rotation steps, each row followed by its count of steps
The counts run from 0 to 868.
[  3  76 -29  31  -8 -49   1  16 -20  -8 -11   3  33 -43 -13  13  -1  -4
 -18  -3  25 -15  -7  18  13 -49  24 -62  13  18  21  -9   4  -7 -37  26
 -14  14  25   1  14   6   7  -2 -45  23  21  -3  15   2  55 -35 -24  -3
 -18  31 -31  -8 -38 -25  12 -13  20  33 -13  26   8 -36]	721
[ 31  66 -25  26  -8 -60  -4   6  -9 -37  -2 -11  15 -72  -2   6 -10 -20
  30  -6  14 -13 -53  16  27 -13 -17 -23   3   0  14  10 -12   7   4 -15
  11  26  48  13 -16 -21  -5  -7 -15  20   7   9   1  -4  33  25  27  34
 -25  24 -10 -25 -15 -13  -4   8  34  69 -25  26   3 -28]	668
[ -2  22   5   9  25 -38  22 -28  26 -33  41 -11  55 -43  16  12  -7  -9
  21 -15   6 -53 -25   2  -3   3 -46 -18   8 -22  31  13 -15  25  40  -9
  17 -24  41  21 -16 -29  23 -14 -20  11  34   0   6  20  35  -8  52  14
  -2  26 -17   1  -8 -12 -10 -15  28  73   8   2  -2   0]	679
[  1  77   5  26 -31 -64  23  -5 -13   0   2   9  18 -67  26   3  35  -1
 -21 -26  16 -34 -38  45 -11 -43 -14  -6  15  13  19 -15 -24  36 -28   7
 -27 -11  10  13  -5  -2   8 -14 -59   6  10  -7  29  16  30 -18  19   8
  17  43  11  -3 -16 -16   1   1  18  28 -14   9  -9   3]	476
[ 19  37   5  13 -33 -20  30  -6   5 -14  12   0  38 -50  16  17 -10 -15
   2  -5  24 -49 -54  27   9 -13  -1 -24   2  32  13  14   1   6 -30   7
  -2  11  13 -13  20   7  23  41 -29  -4  20 -42 -12  35  37   7  37 -12
  11  54   0   9 -66 -37 -27 -33  31  19 -26 -14   3  -9]	465
[ -5  27  24  -7  14 -37  16 -19  16  -9  25  17  22 -45   7  17  30   1
 -10 -24   7 -37 -47   6 -14 -43 -19   6  13 -34  44  11 -36  16   9  15
 -25 -38  20  27  15 -23   8 -18 -30   2  37 -29   5  26  16   2  44 -13
  31   6   7   0 -14 -43  -1 -16  51  55 -23  16 -35  13]	15
[ 12  21  11  10  11 -43  14 -14  25 -37  16  -1  33 -56   8  19   3 -12
  19 -15  -8 -40 -52   3  14 -13 -28   3   9 -41  38  25 -22  15  28   1
   0 -13  34  30   4 -18   6 -19 -12  19  25   4   7   6  39  21  57  13
   2  -1  -6  -3  -6 -19 -16  -2  52  74  -9  29 -29   8]	649
[  2  68 -29   7  24 -41 -14  18  -1 -28  -6   2  23 -27 -24  20 -14 -10
  -2  -2  19  -1 -21  -5  12 -45  27 -52  -2  -6  30   6   5 -25 -22  22
 -15  13  31  16  25 -13   1  -3 -35  16  29  -7 -11   4  40 -12  -9   2
 -15   5 -21  -6 -38 -44   9 -20  46  66 -41  34   5 -35]	855
[ -6  43   3  24   0 -18  19  22  26   1   0  14  37 -52 -15   7   8 -26
  17   7  25 -21 -30  11  19  -1 -19 -46  41  -4  33  14 -18 -30  32  -8
  23  -8  57   6   1 -22 -41  -3 -29  36  19  11 -13  -5  38 -16  32  28
   3  15 -25 -25 -21 -39  26 -40  11  45   7   2  20 -45]	622
[ 12  41  -6  10  14 -21  12   6  11 -24  29  -2  36 -46  -4  10 -16 -21
  34   6  36 -29 -34   0   7   2 -26 -51  19  13  18  20 -15 -15  30 -24
  24  -2  65  10   0 -33   0  26 -16  -4  22 -15 -31  22  29  -3  28  11
  -9  39 -22 -24 -26 -28  19 -38  14  59  -9 -11  23 -38]	18
[-26  24 -12   7  30 -23   9 -26  32 -27  32  -4  67 -14  -3  12 -12 -12
  -6  -3   7 -43 -16 -12   3   1 -20 -32 -11 -31  36   7  -1  -2  22   7
  15 -15  12 -10  -8 -17  17 -27 -35  20  59   0   5  10  19 -16  46  18
   5  14 -14  25 -38 -43 -18 -25  43  75 -12  -4   7 -16]	75
[-31  37 -36  27  21 -32  -5 -26  -2  -3  31  -2  59 -23 -26  10  -1  -9
 -22   8  30 -30   2 -11   6  -1 -12 -59 -11 -19  18  -5 -13 -24  16   4
  19   1  27 -27 -17  -6  20 -23 -32  12  57 -11   2   9  14 -19  -5   1
  -6  28 -28  -3 -41 -42   4 -20  31  77 -15  -9  13 -39]	661
[-20  35   0  12 -15 -25  21 -19  11   0  15   9  46 -27   6  18  16  -8
 -39 -12  11 -48 -34  16  -4 -23   3 -19 -17  -8  25   2  -6   2 -30  27
 -16  -8 -16 -24  13  10  30  -5 -53   5  49 -30  15  31  21  -7  28 -14
  27  29   9  28 -64 -51 -28 -26  45  41 -35  -7 -12   5]	50
[ -2  60  14  15   1 -25  31  37   9  10  -5  18  20 -50  -5  19  25  -9
  -3  -7  23 -19 -22  19 -10 -33   9 -49  34   9  26  14 -21 -24  -3  11
 -20 -17  56  31  29 -13 -19  19 -41   2   9 -17  -8  23  53 -28  -2 -11
  10  19 -10 -27 -22 -35  37 -47  12  32 -13  14   3 -22]	42
[ -1  70 -12  22 -15 -54   1 -11   0 -10   2   3  22 -61  13  -9  17 -16
   1 -12  23 -17 -51  27   9 -14 -33  -3  10   0  28 -13 -24  27   3 -20
  10  -1  15  -1 -30 -30 -18 -35 -50  29  19  19  19  -9   0   1  52  46
  12  38   5   2 -13 -29  -4  10  24  57 -21   1  12 -19]	253
[-29  39   3  13  17 -30  29 -18  30  -5  34   4  67 -31  12  10   4  -7
  -2  -9  18 -47  -3  10 -13  -4 -38 -45  19  -4  33  -5 -11   9  29  -3
  13 -31  33   6 -13 -25   5 -21 -51  17  43   3  11  19  34 -49  36  19
  12  35 -21  10 -18 -26  11 -32  10  48  16 -14  22 -17]	680
[-15  30 -14  31   9 -57 -11 -33  -5   5  19  12  31 -52 -17   2  29  -1
 -23 -10  17 -27 -26   3   8 -23 -28 -12   9 -47  36  -7 -44   6  24  10
   5 -18  19  -5 -20 -13  -2 -57 -24  34  43   4  26 -10   3  -3  20  12
  11   6 -18 -13  -7 -29   2  17  42  76  -4  15 -20 -19]	338
[-10  41  -1  15  10 -18  15  16  32  -4   2  13  49 -41 -16   8   0 -19
  16   6  24 -23 -24   4  19  -7 -19 -48  38  -6  41  11 -13 -27  31   0
  21 -15  53   8   6 -26 -36  -7 -33  41  25  16  -4  -8  37 -29  35  29
   1  15 -30 -13 -24 -42  23 -37   9  47  12   7  22 -44]	235
[ -6  31  31  17 -25 -33  38  -1  25   8  -2  18  36 -54  19  22  37  -6
 -29 -22  -5 -50 -45  30  -5 -31  -7   5  17 -23  35  14 -24  15 -12  29
 -26 -23   6  12  19   9   1  -9 -43  17  27 -15  27  22  39  -3  47  -8
  31  13  14  10 -33 -33 -15 -21  39  29 -10  14 -31  23]	372
[  1  25 -19  31 -18 -48   7 -45 -12 -16  30  -9  57 -47   8  11  -3  -2
 -21  -7  12 -58 -28  17  12 -14 -19 -19 -19  -5  13   0 -10  29 -15  20
   4   7  -7 -30 -14  17  51 -12 -25  12  41 -23  24  18  27   2  20 -12
   0  46 -12  14 -51 -19 -39   5  46  50 -12  -6 -16  -3]	332
[-11  45 -13   2  12 -49  -8 -25  -8 -12  15   8  33 -28  -6  16  10   7
 -35 -16  18 -28 -26   1  -5 -53  10 -18 -12 -20  35  -5 -15  10 -31  33
 -27 -10 -11   1  16  -3  30 -24 -46   7  53 -25  17  16  16 -11   9 -17
  16  15  -7  20 -39 -46 -14  -2  60  55 -39  20 -25  -2]	80
[-12  57   5  23 -20 -55  10  -4  -9  26  -8  31  10 -57 -10   4  53  -1
 -36 -19  24 -20 -39  25  -1 -54  -2  -7  24 -16  34 -10 -42   5 -15  19
 -28 -20  10   5   4  -6 -16 -34 -49  24  25 -12  26  -2   7 -16  11  -2
  32  16   2 -13 -17 -43  17   0  29  37 -18  16 -23 -10]	477
[ 11  36   8  32 -14 -34  38  -5  30 -26  18 -13  55 -61  27  14  -5 -20
  27  -8   1 -55 -33  23  10  17 -41 -24  14  -2  21  15  -5  24  27 -13
  24  -2  44  11 -17 -12   7   2 -28  20  12  14  13  12  54  -8  56  28
 -11  36 -13  -2 -18  -1 -14 -22  14  46  13  -1   7  -5]	510
[  3  25 -32  30  -3 -33 -21 -13  -9  -4   5  11  33 -43 -43   8  -2 -18
  -8  13  33 -12 -40  -9  39 -17   1 -35   3 -21  25  10 -19 -36   6   9
  21  19  21 -34   0  -3  -6 -17  -8  33  47 -11  -6 -11   3  13  13   3
  -2  10 -29 -17 -51 -54  -7  -5  47  68 -24   9  -3 -48]	27
[ -7  61 -30   8  30 -52 -23  -5 -12 -22   5   7  26 -27 -27  15  -2   3
 -18  -8  25  -6 -13 -10   6 -56  18 -43   1 -17  37  -8 -11 -14 -17  27
 -19   0  21  10  16 -18  10 -27 -36  19  44 -12   5   2  21 -18 -14  -5
  -9   4 -27  -4 -27 -45   9  -2  50  71 -34  33  -8 -31]	81
[-29  30 -15  48   1 -42  13 -13  19   6  11   4  61 -46 -10  13  26 -11
 -24  -2   2 -39  -8   4  12  10 -27 -34   6 -43  24   0 -24  -9  34   9
  19 -10  29 -16 -24   1  -3 -49 -30  39  40  25  34 -11  32 -19  17  24
  -3  10 -19  -7 -20 -21   0  -6  24  71  11  11  -3 -23]	368
[ -9  23 -36  50  -6 -45  -7 -23 -21   8  19   2  56 -47 -31  14   6  -3
 -26   7  27 -39  -5   0  21 -17  -6 -55   4 -16  14  -5 -22 -18   4  23
  19   9  23 -33  -8  16  20 -18 -13  31  45 -10  19   0  32 -20 -22 -20
 -14  26 -43 -18 -43 -22   0  -1  26  51   8   8  -5 -39]	473
[  2  16  -7  37   5 -34   1   4  16   1  -1  12  33 -58 -33  16  15 -19
   1   6  11 -24 -35  -3  31  -9 -11 -28  24 -48  34  21 -32 -37  35  12
  15  -4  49   2   5  -6 -23 -25  -4  43  29   7   5 -15  32  10  18   7
  -5 -10 -31 -30 -22 -35   7 -10  41  72   1  28 -17 -29]	508
[-20  29 -14  13   7 -35  -2 -42   7  -6  39   1  43 -32  -4   6  10 -13
 -23  -5  25 -35 -39  -1   5   0 -29 -13 -16 -23  21  -1 -24   3  12  -7
  16  -8   4 -31 -21 -16  21 -28 -30  10  56 -21   2  16 -17   9  40   8
  24  31   0  10 -43 -51 -22  -6  48  77 -31 -20  -5 -18]	273
[ -1  13  15  23  -9 -15  28  16  17  16  -2  21  42 -47 -18  31  18  -8
 -18   0  11 -42 -27   9  12 -33  15 -41  28 -16  33  25 -18 -33  -2  41
 -12 -14  32   5  44  19  -2  19 -18  19  30 -34   2  20  58 -15   3 -38
  11  10 -24 -13 -49 -44   5 -40  31  26   0  19 -21 -15]	513
[  9  43 -18  48 -31 -39  12   5 -12   9   0   8  45 -64 -16   5   0 -11
  -1   8  32 -36 -21  28  26 -20  -8 -54  33  23  17  -4 -14  -7  -6  10
  20   9  39 -19  -5  10  -8   9 -25  40  15  -2  14  -5  48 -29   2   5
 -10  47 -43 -25 -36 -16  11 -12  -1  13  19   0  15 -47]	171
